Where one turn sends some rows of the set: a few examples, then the rows asked
Vur: [ 6  6 12 13 -1 -9  0 12  6 -2  3  3 -3 -7]
gez: [-11 -18  15  -8   5  11  11   4  -9  -9  19   6  -1  -6]
kivif: [-11 -13   6  -9   1  12  -4  16  -6 -13  18  -6  -4  -6]
Ril: [-14 -21  18   1  -8  -1   7   8   3 -10  18  15 -10 -12]
Murul: [ 0  9  0  4 11  4  2 11 -1 -2 12  0  7 -4]
damu: [-1  7  0  1  8  5  2 12  3  0 16 -2  8 -5]
nuga: [ -9 -20   8  -7   1  14   3  13  -3 -11  21  -2   0  -4]
vosud: [ -4  -9   7  14  -1  -8   7   8  17  -4   9   3  -5 -20]
Balib: [-10 -14  22   4  -2   2  15   1   9 -11  15  10 -13 -14]
dasu: [ 4  8 13 12 -3 -7  3 11  8  1  6 -1 -5 -7]
zope: [-22  -6  17  -6  -1  -3  17  18   1  -1  19   7  -1  -4]
renu: [ -5   9  20   3   3   5   0   3  -2 -10  20  12 -13 -16]
Kosa: [-11  -1  23  -2   5  -9   7   4  17  -3  17   6 -12  -3]
doda: [ -4 -11   7   9  15   5   0   8   1  -4  21   5  13 -13]
Kar: [ -5 -13   9   8  -3  -8   8  16  20  -1   7   0   0  -8]
fone: [-8  2 21 -9  7  0  9 12 -2 -4 24  1  7  3]
deg: [ -5  -9  20   4   3  -8 -11  14  -2 -18  20  -4  -3   4]
lir: [  4 -13  19   2 -12   2 -10  19  -1  -6  16   3  -6  -6]
Tuva: [-20  -5  17  12  -3  -8   7  10  -2 -15  16   6 -18  -7]
zere: [-15  -7  -2   3  10   2  18  11   7  -5   8   0   3  -9]
Bipe: [ -5   0  14   8   6   7   0  10 -15 -12   6 -11  -3  -6]
Bofim: [-10  -1  25   4  13   0  10   1 -12  -8  16   4  -7  -1]
geses: [ -1  -8  17   4 -14  -5  -6   9  -4 -15  17   7 -13  -8]
tolag: [  0   3   4   7  14   5   8   1   3  -3  14  -2   5 -15]
veril: [ -6  -1  17  16   4  -6 -10  11  11 -18  18   7  -3 -12]
nekag: [  2   0  17  -3   3   4  -1  -1  -9 -17  23   4  -4  -4]
Reda: [-17 -12   5  16  -1   2  14   9  -5  -6   8   0  -5 -19]
Dag: [-20 -19  14   1   7   2  -2  20  -4  -4  22  11   0  -2]
navuf: [ -7 -15   7  10  -2 -10   8  16  17  -5   3   2  -2  -8]
Vik: [-19 -16  16  13  -4   1   7  19  -4  -5   1   1  -8 -13]
Bazu: [ -4   7  25  -2  -6 -10   4  13   0 -11  18  -5  -5   2]
Tobap: [ -4 -14   9  17   0  -8  -7  11  12 -14  18   1   2 -13]
lav: [-7 -1 15 -7 -3 -1 -6 20 -2  5 13 -2 -8  3]
kogev: [ -9 -16  -1   5   5   5  11  13   5   2   8  -4   5 -15]
mulel: [  7   0   6  12  -2  -3  -5  12   2  -2   7  -8   1 -12]
pubav: [-15 -12  11 -10  -1   0   5  18   4  -2  13  -9  -8   5]
zokam: [-12 -12  22   0   6   2  14  -2  10 -16  15   5 -12 -14]
fel: [-15  -4  18  -1 -11 -12   6  20  11 -11  20   4  -6  -3]
pevub: [ -2   8  17   3   3   8   6  -2  -6 -12  22   8 -10 -12]
lile: [  2  -2  15  16   2  -2   5   2 -11  -7   8  -8  -2 -13]
vamef: [-14 -12  14   5  20   6   4   7   6 -12  18   8   7 -11]
Suvi: [-16   8  13  -7   8  -1   8   4   9  -5  23   5  -9  -3]
vaso: [ -1 -18  23  -1  -7   1  -9  19  -1  -3  11   3  -6  -7]
tad: [-15  -5   0   3   6   4  20   9   9  -3  10  -2   2  -9]

nuga turns into Balib
kivif turns into zokam
Now these:
doda turns into Reda
deg turns into Bofim
mulel turns into tolag
fone turns into zope
tad turns into Kar
Suvi turns into pubav
geses turns into nekag
Bipe turns into vamef
zere turns into navuf

